One turn moves each row of this set onto another row. After a few examples, where does it send each row asked below?
zavun: [ 34  19   7   5  12 -26  13 -20 -26  46   9 -30  33 -33  19]
Noga: [  7  -2  10  52  30 -31   8   7  42  30  25  14   6  -2 -10]
tava: [-23  -2   6  33   5 -51  24   5 -20  25  36  40  45 -25 -27]
Taved: [ 11  20  47  34  21 -35   3 -15  -4   9  31 -25   0 -20 -11]
pinu: [-57  10  30  25  -2 -53   7   6 -19  28  35   2  32  14 -20]
Dos: [-35  17  41  18  -2 -49 -18  21   4  54   8 -21  56  -9  38]
fas: [  6  36  47   3  12 -12  -7  14 -24  33  13 -55  36  -5   3]
vuno: [-40  13  15  31  13 -71 -24  24  -8   4   3 -14  37 -50   1]
Nen: [ 12 -17  -3  43  14 -29  18  25  44  15  27  16  21   1  -5]
Pakoz: [ -1  -9 -26   5  22 -33  33  35  -2   4  16  19  27 -45  -4]
tefa: [-19 -27   3  14  13 -41   9  12 -36  38  12  25  39 -35 -39]
baki: [  9   5  -6  27   7 -33   6  31  31  50   5   9  46  23  41]
roga: [ -6  -5   8  24   3 -29  -1 -11  39   3  54 -27  25  -9  27]
Gidom: [-46  -3  23  20  -3 -14  -9  27  -1  54  43 -23  40  23  13]
giz: [  5  28  40   5  24  10  -7  28 -21  34   3 -35  26  -6   0]
zak: [ 21  -2 -18   1  22 -38  22   1 -40  42 -11   2  38 -14 -15]
paro: [  6  11  -3  34  18 -49   4  33  30  64   7  13  39  16  19]
tilog: [-40  19  43  26   2 -56 -10  23 -11  60   2 -30  59 -13  13]
Zovi: [ 12   0 -11 -10  24  -3  11  50 -27  49  14  12  42 -25   7]
Kili: [-51  -8  24   1  -7 -28 -23  31   9  38  22  -3  54  21   1]
tuv: [-24  33  25  23   4 -70 -17  29   0  60   3 -15  51 -15  28]
lus: [ -2  17  54  33  31 -17  -1  -2   6  14  20 -22  -1  -5 -20]
Vabiv: [-23 -17 -12   0  26 -47  16  36  -3  -6  11  28  22 -37 -12]
Ruti: [ 30  16  21  -5  13 -43  14  -1 -29  32  -4 -24  68 -28  16]
Vebig: [ 22  14 -15  -6  15  -1  12  48 -19  46   5 -13  51 -16  14]
vupul: [ 18  16  -2  30   9 -20  -9 -26  11  14  23 -50  32 -19  15]
Fisu: [ 29 -13  -9  -1  21 -31  38  -3 -34  35   5   8  41 -30 -10]
pebaf: [ 10 -31   0  16  21 -19   4   1  32 -12  25 -36  22  -4  19]
Dor: [ 15   4  -3  -8  18   6   7  56 -16  25  -1   5  30 -29  15]
virir: [  2   6   2  11   1 -27   2  -8  45  -5  36 -21  23   5  33]
Zol: [ 17   5 -17  14  14 -40  21  13 -29  37   2  20  73 -18 -14]
geb: [ 18  19  12  15  13 -31   4 -28   6  19  25 -57  31  -4  22]
sur: [-25 -14  -7  18  -8 -21  -7  24  40  20  44  -2  48  20  27]
som: [-19 -22   9  12  16 -44  20   3 -37  16   5  15  45 -22 -42]
gefaf: [-49 -13  42  -2   1 -55   0  17 -23  33  21  18  39  -8 -23]
Sazet: [-49 -13  37  10  -6 -42  -7  18 -32  36  24   7  55 -16 -21]
Kof: [-55  -2  26  29  14 -59 -21  11  -2   4  10 -17  42 -36  -7]
sivet: [ 22  -6  25  16  22 -28  -3 -17  -3   6  14 -52  45 -42  16]
ziba: [-44  -8  23  -4 -17 -38  -4  38  -1  41  30   8  57  22  18]
Ror: [-11 -26   6   5   6 -10  13  30  29  34  43 -17  20  16  41]
Voru: [-43   2  19  29  17 -72   3   7  -8  -3  12 -16  31 -41 -21]
Desul: [ 24  -9  -2  53  18 -26   8   1  37  14  32  11  16  -8   3]
Gane: [-22 -12  12   8 -11 -12 -14  25  43  30  46   2  45   7  35]
zet: [ -9  -7 -12   6  14 -39   5  39  -4 -14   3  14  25 -50   1]
pek: [ 34   8  -4  10  19 -14  14 -14 -21  52   9 -37  49 -20  12]
Kapa: [  0   1  11  18   1 -33  16  45  20  70   7   9  51  22  32]
sok: [  9  30  31   5  25 -10 -11  18 -42  46   7 -41  36  -2  -9]
Lika: [ -1   5  48  41  18 -31   3  -5  17  -2  36 -30  11 -21 -18]

sur turns into som
lus turns into tuv
virir turns into gefaf
Now these:
Pakoz turns into Lika
sivet turns into Gidom
Zovi turns into Desul

One turn moves each row of this set onto another row. After a few examples, where does it send each row asked below?
nivar: [ -4   7  14  -4 -36 -48  -3   2  22  -6  -4  20 -20 -41]
Rik: [ -1 -22  20 -22 -46   9  33 -19  16  -2  47  -3 -45   4]
Tifa: [-41 -11  37   3  -1  -1  12 -14 -11 -23   0  -3   9 -60]
tov: [  1   6 -11 -10 -38 -15   5  -8 -35  36  12  -2  -1 -57]
nel: [-40  -8 -11  -2 -14 -12  -5  -6  36 -25  -3   9 -18 -40]
nos: [ 15 -36   3   6 -48 -23  13  25  18 -13  15 -22   7  11]
dag: [-39 -27  -6 -14 -20  22  18 -19  31 -21  30  -5 -33 -12]
dur: [-20  -4  34 -25 -17 -47  35 -14 -24 -10 -17   5  15 -40]
Pudan: [ -8 -13 -16 -23 -32  22  14 -22 -35  33  41 -18 -15 -33]
nebil: [-44 -13  18 -32  14 -25   7 -24 -16 -26  -8  -8  13 -32]
Vipe: [-26 -19  26 -24   8  22 -13 -26 -16 -30  28 -23 -12 -22]
Lobu: [-16 -44  21  21 -28 -23   8  22  23 -13  19 -15  20  -9]
Ter: [-30 -23   0 -51   6   5  14 -32 -18 -31  10 -24  -5   0]
sidot: [  3 -19   6 -56 -30  -1  48 -26 -28 -19   9 -20 -13  12]
lera: [  1 -37  10  19 -45 -27  21  27  21 -12   8 -15  17  -5]
popo: [ 21  -9   7 -44 -27  18   5 -19 -25 -27  22 -27 -30   5]
nif: [ 37   2   6 -26 -59  -7  40  -3 -26 -18 -11  -8 -18 -16]
funi: [  8  -7  26 -39 -43 -33  59 -15 -32  -5  -8  -2  -1 -12]
fir: [ 10  -1  -8 -21 -46  -1  14 -15 -40  41  31 -10 -12 -39]
zov: [-29 -13 -26 -15 -19  21   3 -21 -26  23  28 -17  -4 -47]
paz: [-13 -45  19  10 -21 -16  -5  16  22 -16  33 -26  11   5]
far: [ -3   1  25   2 -44 -19  44   1 -16 -15 -24   7   6 -57]
Zakif: [  8 -41   8   1 -32 -15  -3  18  18 -17  30 -27   4  18]
penap: [ 19   1  34 -15 -56 -34  20  -6   9   8  25  14 -37 -13]
rud: [-24  -2 -23  -8 -22  -1  -2 -11 -27  26  11  -6   4 -63]

zov turns into tov
nos turns into paz
Now these:
far turns into popo
dag turns into nivar
Ter turns into dur

One turn moves each row of this set onto another row. After a few examples, where does it send each row asked below?
puguz: [ 22  -9  23  16  -2 -12 -19   3 -41  27  -6 -16   1   0  29   3  24 -51]
Mepo: [-37 -20 -10  22 -12 -14  -7 -16   0  22  23 -54   9 -19 -13 -25  36   3]
Pora: [ 21 -18  -6  24  23 -13 -26 -33 -17  21  16 -37  -3  -9  21   2  29 -39]
nef: [-10 -51  -5 -42 -34   5   2 -20 -34   1   2 -10  -4  -4 -12   8 -13 -27]
Miped: [ 18  21 -32  17 -21 -10 -12 -20 -25  23  -4  -9  30 -13  -7  38  -4  21]
lipef: [-53 -38 -18  21  12 -10  -2  23 -11  16  29 -15 -12 -10 -23  -8  42 -24]
bas: [ -6   3   8   9   9   7  20 -16  -2 -17  -3  12  19   3   1  14 -53   0]
medi: [  4 -23 -15  13  42 -11   8  39 -44  26  -6 -15 -29 -22  -4  12  17 -13]
Letu: [  1 -14 -44   2  12   0   5 -35 -32   1  -1  22  19  -7 -15  -9 -48 -17]
gose: [ 23 -18 -16 -12  -5 -17  39  -4   3   4  22  -2  21  -8 -38  26   8 -18]
fized: [ 11  29 -46  18  13  -6   6   3 -10   4  23  12   6   0   4 -21 -23   6]
Tufub: [ -5 -24 -12  17   4  22   6 -33  -8  -6  -8  26   8   8 -40  27 -36 -29]
Pege: [-15   3  -7  12 -13  15 -20  -7  -3 -15  -3   6 -25  13  36  14 -23  13]
sato: [ -4 -10 -26  -5   3 -18 -11 -29 -25 -40 -29  11   2  -2 -13  22 -33  -4]
Kifiz: [-43 -26   1   9  12 -13 -48  28 -41  20   9 -16 -13  19   9  19  30 -18]
rur: [-18 -36  -5 -16   5  -3 -12 -22  -6 -25 -20  25 -33  15 -21  18  14 -15]
tebu: [-25 -10  -5 -22  -6  19   0  23   1  17 -42  10 -28 -10  -8  -1 -24   0]
Pezod: [-15 -35   4  -1  -7  -7   0 -29 -11  29   8   2  -6   8 -76  15  -4  -5]
zat: [-29 -48   2  23 -12  24  -2  13 -50   7   8 -25   9 -32  -4  11  17  21]
gif: [ -3 -34  -5  12 -10  -3  -1  18  -7 -22 -13  -6  34 -25 -15 -26  52 -10]
dip: [ 28 -16 -10  25 -15   9 -43  13  10  27 -13 -40   9 -22 -21 -16   7 -18]
pumig: [-38 -45  -6  24  -7  14 -11  34  -7  -6  14 -10  23   0 -24 -34  20 -29]
ruka: [ -6  15 -29  13   0  29  -7  -3 -25   7 -15  47  13  -6  21   7  12 -16]
dis: [  1   6   1   9  36   4 -46  20  -5  28   9 -31  -5  27   2   7  27  -3]
givo: [  4  -1 -10   7  19  -4 -26 -22   0  12  17 -35  19   6  12 -30  53 -13]
mos: [-44 -31 -10  14  19   9 -38  25 -62   8 -13 -17   8  -5 -16   1  25  15]
rizu: [-16  -1   1  12  -7 -31  19 -29 -22   1 -36  14  21   3 -28  11 -42 -12]
palos: [ -6 -25  -8  22 -18 -36 -17   6  18   9   2 -55   4 -15  -8 -25   7 -29]
zufi: [ -5   8 -10   7 -21 -35  13 -32 -42  21  21   8  39   7 -26 -15  -3  -4]
begev: [ -3   2  23  28  59   4 -10  10 -31  22  -6 -19  -4   2   4  23  33   3]

begev turns into palos
bas turns into rizu
Now these:
Mepo turns into Kifiz
rur turns into fized
Miped turns into nef
puguz turns into gif

One turn moves each row of this set onto another row. After a few examples, where does it send each row asked below?
R: [-14  -1   5  -7  27 -24 -10  26  30  14 -25   5  -2  25 -21  47  -5 -12
 -13  -1]
M: [-15 -45 -17  -2 -29  13  -4 -24  17  29  -9   3   4  12 -21 -25  28  -9
  -3  11]
S: [  3  -2  -1 -32  -4  23   8  35  11 -14 -10 -27  -5 -24   9 -16  -1 -35
 -39  14]
Z: [-24  30 -19 -17 -20   8  38  -9  10   7   2 -10  -8 -26 -18  12 -41 -27
  -6   1]
H: [-23 -19 -10 -18  -4   8   7  12  13  51  -4 -26  45  10 -14 -28 -12  -6
 -12   2]
Q: [  4   7  12 -20  28  22   4  27 -41  -3   2 -12 -20  11  36 -11   0  -5
  35   9]
U: [  1  -9  16  10  -2  10 -10   6 -19 -56  -1   2  -8 -13  23  42  -4   5
  16  -5]
T: [ 18  19   3  -4 -26  23  -6 -13 -35  -6  10   2  12 -20  31 -25 -13  33
 -14  -6]
D: [  0   9  19   2  -6 -30 -13 -34  13  20  -6  -9  11  32  19  28  -1  13
  35 -30]
F: [ -3  -4 -12  35  16 -38 -22  -2  -6 -12  16  -5  28  17   0  20  30 -17
 -24 -17]
X: [  1   0 -22  29  18 -38 -13  -3  -1 -10  14  -5  31  15   5  16  23 -23
 -34 -20]
W: [ 29  -9  20  -6  19   8   1 -47  13  14 -18   0  -9  26 -12  -4  31  18
  19 -15]
C: [ 27 -31   8  -8 -14  34 -10 -26 -21  19  10  18 -22 -19 -18 -14 -15  20
  -6 -15]
J: [ -4   2  12 -19  38  10   1  24 -47   2   0  -9 -15  12  37  -4  -2  -3
  34   9]
E: [-23  28 -19 -19 -13   7  27  -8  22   9   4  -6  -7 -23 -29   9 -42 -24
 -12   1]

C turns into M
E turns into F
Now these:
T turns into H
R turns into U
J turns into Z

